[[  9 -58   2 -26  23 -26]
 [ 24  13 -27 -21   6  -8]
 [-39  -8 -21  54 -18  -8]
 [ 29  -9  21  28 -22 -26]
 [ 11  10 -18 -49  14   2]
 [-19   4 -58 -19 -22   7]
 [  2 -64  -5 -57  23  61]
 [ 41  -6  20  14  12   4]
 [-45  14  -7  47  13  20]
 [  3   7  25   9  24  13]
 [ -3  17  11  57  15  22]
 [ -9  21  12  19 -64  50]]
->
[[ 50 -64  19  12  21  -9]
 [ 22  15  57  11  17  -3]
 [ 13  24   9  25   7   3]
 [ 20  13  47  -7  14 -45]
 [  4  12  14  20  -6  41]
 [ 61  23 -57  -5 -64   2]
 [  7 -22 -19 -58   4 -19]
 [  2  14 -49 -18  10  11]
 [-26 -22  28  21  -9  29]
 [ -8 -18  54 -21  -8 -39]
 [ -8   6 -21 -27  13  24]
 [-26  23 -26   2 -58   9]]

[[ 33  33  37  -5  44  12 -14 -19  21]
 [ 13  13  52 -10  35  24 -16   7  19]
 [ 23  23  75  -3  42  24 -16  20  13]
 [  7   7   3  -9  22  22 -15  -6  25]
 [ 15  15  24  -9  32  19 -15  -7  23]
 [ 22  22  69  -6  43  22 -16  10  16]
 [  4   4  55 -10  30  30 -16  23  18]
 [ 32  32 -12  18  20  18 -11  17  15]
 [ 34  34  25  -3  42  11 -14 -22  22]
 [ 10  10  57   2  26  33 -15  45  12]]
->
[[ 12  45 -15  33  26   2  57  10  10]
 [ 22 -22 -14  11  42  -3  25  34  34]
 [ 15  17 -11  18  20  18 -12  32  32]
 [ 18  23 -16  30  30 -10  55   4   4]
 [ 16  10 -16  22  43  -6  69  22  22]
 [ 23  -7 -15  19  32  -9  24  15  15]
 [ 25  -6 -15  22  22  -9   3   7   7]
 [ 13  20 -16  24  42  -3  75  23  23]
 [ 19   7 -16  24  35 -10  52  13  13]
 [ 21 -19 -14  12  44  -5  37  33  33]]

[[44 58 40 40 41]
 [28 26 32 39 60]
 [34 41 51 74 47]
 [38 39 19 41 51]]
->
[[51 41 19 39 38]
 [47 74 51 41 34]
 [60 39 32 26 28]
 [41 40 40 58 44]]

[[-22  16 -62 -11]
 [ 12 -19  63  13]
 [-62 -18  18  13]
 [-47 -23  42  16]
 [  7 -20  65  13]
 [ 32 -13  59   8]
 [-67  -8 -19   8]
 [-31  14 -58 -12]
 [-59  -1 -33   1]
 [ 14  23 -61 -17]
 [ 63  15 -12 -10]]
->
[[-10 -12  15  63]
 [-17 -61  23  14]
 [  1 -33  -1 -59]
 [-12 -58  14 -31]
 [  8 -19  -8 -67]
 [  8  59 -13  32]
 [ 13  65 -20   7]
 [ 16  42 -23 -47]
 [ 13  18 -18 -62]
 [ 13  63 -19  12]
 [-11 -62  16 -22]]

[[  7  25  39 -15 -11]
 [-24 -13 -36 -15  14]
 [ 25 -16   3  59 -22]
 [ -9 -24   1  17  -4]
 [ 16  18 -56 -16  45]
 [  9  18  28 -42 -30]
 [-17 -10 -84   4 -33]
 [-14   8  15  -2  30]
 [ 20  -8  71  -6  48]
 [-12  34 -28 -12 -47]]
->
[[-47 -12 -28  34 -12]
 [ 48  -6  71  -8  20]
 [ 30  -2  15   8 -14]
 [-33   4 -84 -10 -17]
 [-30 -42  28  18   9]
 [ 45 -16 -56  18  16]
 [ -4  17   1 -24  -9]
 [-22  59   3 -16  25]
 [ 14 -15 -36 -13 -24]
 [-11 -15  39  25   7]]

[[-14   9  -4  -2   3   3  21]
 [ 50 -49   9 -18   6  49  55]
 [-49  49  -9  17  -5 -48 -55]
 [ -5   8  -2   6  -2 -14 -23]
 [ 15 -25   3 -16   7  41  69]
 [ 10 -17   1 -11   4  28  47]
 [-55  59 -11  23  -8 -63 -79]
 [-49  32  -8   1   3  -4  36]
 [-10  18  -3  12  -5 -29 -47]
 [-35  42  -7  19  -7 -52 -74]
 [ 72 -76  14 -26   8  73  83]
 [  4  10   0  12  -6 -30 -68]]
->
[[-68 -30  -6  12   0  10   4]
 [ 83  73   8 -26  14 -76  72]
 [-74 -52  -7  19  -7  42 -35]
 [-47 -29  -5  12  -3  18 -10]
 [ 36  -4   3   1  -8  32 -49]
 [-79 -63  -8  23 -11  59 -55]
 [ 47  28   4 -11   1 -17  10]
 [ 69  41   7 -16   3 -25  15]
 [-23 -14  -2   6  -2   8  -5]
 [-55 -48  -5  17  -9  49 -49]
 [ 55  49   6 -18   9 -49  50]
 [ 21   3   3  -2  -4   9 -14]]
---
[[ 20 -16  64   5  20 -18  24 -45]
 [ 16  16  54 -45  15 -26  24 -30]
 [ 22 -32 -10  73 -17  41  -2  -2]
 [ 47  36  32 -55 -11  22  17  -8]
 [  0  42 -39 -54 -18  15 -12  33]
 [-70  -3 -14 -22  20 -50 -14   3]]
->
[[ 22 -32 -10  73 -17  41  -2  -2]
 [ 20 -16  64   5  20 -18  24 -45]
 [-70  -3 -14 -22  20 -50 -14   3]
 [ 16  16  54 -45  15 -26  24 -30]
 [ 47  36  32 -55 -11  22  17  -8]
 [  0  42 -39 -54 -18  15 -12  33]]

[[-24 -74 -12   1  70]
 [ 53  64  45 -12 -52]
 [-57  55  64  45 -12]
 [ 46 -11 -52 -24 -72]]
->
[[-24 -74 -12   1  70]
 [ 46 -11 -52 -24 -72]
 [-57  55  64  45 -12]
 [ 53  64  45 -12 -52]]

[[ 20  18  17  17  20  17]
 [ 30   8  33   7  30   7]
 [ 14  24   2  24  14  23]
 [ 15  22  21  22  15  22]
 [ 24  14   2  14  24  13]
 [-28  64 -19  66 -28  64]
 [ -5  43 -21  43  -6  42]
 [ 45  -8  45  -8  45  -7]
 [ 43  -6  48  -6  44  -6]
 [ -1  38  -5  39  -2  38]
 [-27  65 -52  66 -27  63]
 [ 26  11  42  10  26  11]]
->
[[ 45  -8  45  -8  45  -7]
 [ 43  -6  48  -6  44  -6]
 [ 30   8  33   7  30   7]
 [ 26  11  42  10  26  11]
 [ 24  14   2  14  24  13]
 [ 20  18  17  17  20  17]
 [ 15  22  21  22  15  22]
 [ 14  24   2  24  14  23]
 [ -1  38  -5  39  -2  38]
 [ -5  43 -21  43  -6  42]
 [-28  64 -19  66 -28  64]
 [-27  65 -52  66 -27  63]]

[[ 78   0 -66 -15  -8 -16 -49]
 [ -6  43  29 -59  35  -7 -48]
 [-34 -37  27  29 -78  51 -52]
 [ 49  48 -66  50 -42  44  58]
 [-37  40  25 -19  49   0  30]
 [ 29 -67 -28   7   1 -13  38]]
->
[[ 29 -67 -28   7   1 -13  38]
 [-34 -37  27  29 -78  51 -52]
 [ 78   0 -66 -15  -8 -16 -49]
 [-37  40  25 -19  49   0  30]
 [ -6  43  29 -59  35  -7 -48]
 [ 49  48 -66  50 -42  44  58]]

[[ -4  23 -13  -3 -13 -11 -32  18  -3   7 -37  19  44]
 [-11  34 -18   9 -26 -32 -46  25 -11  11 -31  20  72]
 [ 23  -9 -10 -16  17  -8 -14 -13 -30  -9  -2  16  19]]
->
[[ 23  -9 -10 -16  17  -8 -14 -13 -30  -9  -2  16  19]
 [ -4  23 -13  -3 -13 -11 -32  18  -3   7 -37  19  44]
 [-11  34 -18   9 -26 -32 -46  25 -11  11 -31  20  72]]

[[ 15  34  29  34  29  14  28  35  27  28   1  34  27  34  12]
 [ 32  33  30  33  29  32  29  33  29  29 -19  33  28  33  28]
 [ 43  63  -2  64  -1  42  -2  64  -1  -2 -26  63  -3  65  39]
 [-34   3  60   4  59 -36  60   4  57  61  -2   4  59   3 -37]
 [ 29  25  36  26  36  29  36  26  37  36 -25  26  35  26  24]
 [ 64  54   9  53   9  64   8  54   9   7 -17  53   7  54  59]]
->
[[-34   3  60   4  59 -36  60   4  57  61  -2   4  59   3 -37]
 [ 29  25  36  26  36  29  36  26  37  36 -25  26  35  26  24]
 [ 32  33  30  33  29  32  29  33  29  29 -19  33  28  33  28]
 [ 15  34  29  34  29  14  28  35  27  28   1  34  27  34  12]
 [ 64  54   9  53   9  64   8  54   9   7 -17  53   7  54  59]
 [ 43  63  -2  64  -1  42  -2  64  -1  -2 -26  63  -3  65  39]]

[[-26   7  75 -14 -18 -30  17]
 [-52 -11  75 -13 -29 -31 -22]]
->
[[-52 -11  75 -13 -29 -31 -22]
 [-26   7  75 -14 -18 -30  17]]

[[-2  8 74 46  1 -1  0  0]
 [ 0 -1  0  0 42 76  9  1]
 [51 69  5 -2  1  0 -1  1]
 [71 48  2  0  0 -1  1  0]]
->
[[ 0 -1  0  0 42 76  9  1]
 [-2  8 74 46  1 -1  0  0]
 [71 48  2  0  0 -1  1  0]
 [51 69  5 -2  1  0 -1  1]]
---
[[ -1 -11  -5  17 -33]
 [ -3 -16 -72   5 -25]
 [ -2 -13 -22  16 -35]]
->
[[-16 -72]
 [-13 -22]]

[[-13  48  53  -6 -45]
 [-52  37  -7  39  -1]
 [-53  34 -12  42   4]
 [ 48  -1  63 -30 -25]
 [ 40 -11  48 -21 -11]]
->
[[ 37  -7]
 [ 34 -12]]

[[-27  26  48 -67]
 [ 61  69 -65  -7]
 [-15   6 -70  52]
 [-51   0 -79  64]
 [-65  32 -54  12]]
->
[[ 69 -65]
 [  6 -70]]

[[-48 -62  53]
 [ 71 -16  28]
 [  3  80 -71]]
->
[[-16  28]
 [ 80 -71]]

[[-23  13  21 -13 -50]
 [-10   4 -11  -7 -34]
 [ -9 -44  70 -11  25]
 [  4   7  21   4 -40]]
->
[[  4 -11]
 [-44  70]]

[[ 22   4 -12  -6 -59]
 [ 17   3 -11   2  -3]
 [ 77 -33  30 -17   2]
 [-38  56   1  20 -14]]
->
[[  3 -11]
 [-33  30]]

[[ 11  61  13  15]
 [ 23  -2 -73  -8]
 [ 22 -14  75 -10]
 [ 13  37  77   7]]
->
[[ -2 -73]
 [-14  75]]

[[ 54  29 -76 -32 -79]
 [ 23 -70  41 -17   3]
 [ 12 -66  45 -45   8]]
->
[[-70  41]
 [-66  45]]
